Each row of X is roughly a mix of the hidden directions of one of several groups.
X:
-22,-11,-9,-22,-4,5,1,7,-12,18,-7,-10,11
18,-7,0,24,-7,1,-8,9,21,-19,-6,-1,4
-18,-2,-27,-14,7,9,-5,0,-7,13,9,-14,-13
30,-1,2,-7,5,0,-28,2,-5,-9,13,4,0
-6,-3,14,19,0,-3,10,12,24,-9,-16,3,16
15,17,0,-10,19,-6,-16,-8,-20,1,11,11,-9
10,-5,-1,27,-13,2,7,4,24,-17,-7,-6,-4
24,-6,-24,5,-10,14,-10,4,5,-9,9,-13,-7
-5,-9,-25,2,-13,18,15,2,8,3,5,-22,-7
15,21,15,-14,14,3,20,14,11,-3,2,-3,8
38,2,3,5,-13,7,7,-3,-3,-13,8,-6,-1
-4,-8,-20,-22,5,7,-20,1,-16,13,12,-8,-1
-8,4,-4,-18,15,-5,-15,-10,-27,14,10,5,-6
-24,-7,-18,-16,8,3,-11,-3,-9,15,10,-11,-12
-10,-16,-6,-20,-14,13,8,11,-1,13,-3,-13,19
-26,-1,11,14,5,-17,-11,-4,4,0,-15,19,-1
23,-9,-23,-2,-7,12,-19,2,-4,-5,13,-11,-5
19,17,11,18,8,-5,4,-3,16,-18,4,9,-13
-15,6,23,-2,2,-10,15,-5,-7,8,-11,19,17
-6,7,-19,-15,-4,10,17,-9,-24,17,4,-2,1
30,14,15,12,2,-6,2,2,-3,-14,-8,14,10
6,10,-1,21,18,-10,-18,-3,10,-14,2,6,-20
18,-3,-19,4,-16,15,9,-10,2,-4,18,-11,-15
15,4,22,14,-6,-2,16,7,19,-13,-8,5,13
-17,1,2,-14,16,-11,-20,-8,-21,12,4,9,-4
11,8,7,-23,11,-4,-12,-3,-26,9,7,10,8
18,-16,-7,3,-18,13,-5,9,19,-11,6,-16,-1
12,-3,12,9,-1,-6,-8,14,0,-8,-20,11,28
-2,-17,-12,-24,-11,12,-8,11,-7,10,2,-18,10
13,3,-22,-14,-10,17,8,-7,-7,5,18,-11,-13
-35,-6,7,-2,-4,-3,17,-2,2,13,-12,3,8
-4,-16,-5,1,-21,12,18,11,11,1,-9,-19,13
36,-5,-4,-2,-6,7,-17,8,2,-12,8,-8,3
-21,-2,-26,-12,10,8,-6,1,-4,13,8,-13,-13
-19,0,8,-9,16,-12,-12,-14,-23,12,7,6,-6
8,3,11,23,14,-13,-20,-2,10,-16,0,12,-7
-8,15,12,2,22,-17,-11,-9,-14,2,-3,21,-4
-11,11,-19,10,26,-4,-13,9,3,-2,-6,-9,-15
10,-13,3,11,-22,8,9,11,24,-11,-6,-11,7
0,7,31,-9,-3,-8,12,-11,-2,2,3,23,8
-4,12,-10,-12,28,-4,-16,-1,-15,7,11,-4,-14
-11,-7,-17,14,9,7,-1,18,20,-4,-7,-22,2
-1,13,0,19,17,-13,-12,-15,-7,-6,2,17,-18
20,3,23,10,-5,-14,-8,-9,-10,-10,-5,19,4
-2,-16,-17,0,-23,16,13,7,7,3,-3,-19,7
13,-11,-4,14,-24,11,10,3,23,-12,-1,-8,-1
-38,0,-1,-2,7,-5,11,-4,-5,16,-10,3,1
2,-14,-19,0,-22,17,10,9,11,0,-1,-21,3
38,-5,2,3,-13,5,-12,2,-2,-13,5,1,8
1,-7,-17,-28,-8,15,0,7,-12,14,7,-11,10
26,-4,-13,15,-2,3,-22,0,5,-16,8,-2,-10
2,11,11,-15,16,-9,-12,-13,-21,7,13,15,-6
-1,15,20,-12,9,-11,7,-8,-19,8,-2,21,10
-25,-7,-3,-24,0,2,4,0,-15,21,-1,-6,8
23,3,-15,-21,2,14,-5,6,-9,3,16,-14,-1
-9,-15,-15,-12,-13,15,9,14,4,9,-3,-21,13
-17,-4,-24,-10,10,1,-15,-2,-20,14,2,-9,-9
11,13,-1,-10,17,-6,-22,-9,-14,0,14,12,-14
31,-2,19,5,-8,-5,-10,0,-3,-12,-1,12,14
-22,7,20,-14,14,-12,6,-5,-13,13,-4,11,6
3,14,5,23,20,-14,-11,-5,6,-12,-1,9,-16
-7,-5,-7,12,-14,9,22,-6,19,-3,8,-16,-17
14,-8,8,19,-28,2,9,-10,13,-13,-2,9,0
9,-4,7,17,0,-5,-5,15,4,-9,-23,6,26
-2,-18,-13,-6,-20,16,9,12,11,3,-2,-20,10
13,6,23,18,0,-12,-4,-6,14,-17,-2,17,-5
22,15,1,17,13,-7,-14,-6,3,-15,7,12,-15
30,0,14,-13,-8,3,-10,-6,3,-9,20,7,-5
-1,-1,-31,-5,5,15,-3,7,7,2,12,-20,-14
-20,-13,-13,-19,1,4,-20,-2,0,11,13,-7,-13
4,14,-6,2,24,-10,-23,-6,-14,-1,5,11,-13
11,-10,-17,-5,7,2,-36,11,-4,-3,2,-7,0
12,5,24,17,-3,-14,-2,-1,8,-14,-12,19,7
11,4,-20,21,-5,9,6,2,18,-13,1,-11,-17
20,10,25,14,-2,-9,5,-6,11,-15,1,15,-3
-31,-9,3,-14,2,-4,-1,4,-9,17,-11,4,15
3,13,-9,15,19,-7,-17,-9,1,-8,8,8,-24
-16,-1,5,-24,10,-4,-5,-1,-23,18,0,4,12
4,-19,22,-14,-24,1,2,-1,-1,3,1,4,19
-2,21,-9,-13,29,6,5,17,8,2,2,-8,-3
-23,-9,-13,-22,-5,10,8,2,-10,19,1,-10,7
10,-8,6,14,-21,6,15,7,25,-12,-8,-4,8
-14,6,-12,-17,16,-2,-9,-9,-20,15,12,-2,-13
7,11,24,17,4,-11,7,2,15,-13,-11,17,5
9,-12,-25,-8,-18,20,3,9,5,2,4,-17,5
-16,-3,-22,1,-9,15,20,6,15,5,-2,-17,-6
6,-2,25,2,3,-17,-16,-7,-13,-2,-5,21,11
-4,-24,22,-2,-17,-6,-10,7,8,-2,-9,0,18
-22,0,15,-14,-3,-1,26,1,-4,14,-8,1,15
25,-5,-22,1,-10,16,-5,6,5,-8,11,-16,-4
-11,-13,-21,-17,-7,15,3,9,-5,13,2,-21,7
-8,16,-2,-2,23,-11,-10,-12,-22,7,4,13,-11
22,-7,0,16,-17,8,9,7,20,-16,-1,-10,2
8,9,31,7,9,-18,-3,-8,-8,-6,-4,18,4

One row of each group comes first, with its name. Which group is each row after those in?
-13,-4,-14,-29,-1,11,4,5,-12,18,5,-10,7 | B
6,-7,-10,18,-9,8,4,-3,23,-12,11,-14,-19 | H
-2,5,24,-13,18,-14,-15,-6,-14,5,8,15,4 | P

-25,9,6,1,3,-5,28,-5,-9,12,-14,4,7 | H
11,11,18,0,3,-12,-6,-20,-15,-3,10,23,-9 | P
5,0,0,29,-5,-2,-1,5,26,-17,-11,5,-4 | B
-31,4,-3,-17,6,3,20,2,-3,18,-2,-7,1 | B
-24,-3,-8,14,-5,3,28,-1,8,6,-8,-14,-2 | H
-12,-12,-18,-4,-15,4,-5,-19,-24,13,5,4,-5 | P
-14,-16,-17,-20,-6,8,-9,4,-15,16,3,-15,5 | P
-12,16,-9,-9,28,-6,-9,-4,-18,10,4,5,-8 | P
11,13,-8,-20,6,6,5,-12,-21,10,20,1,-10 | P
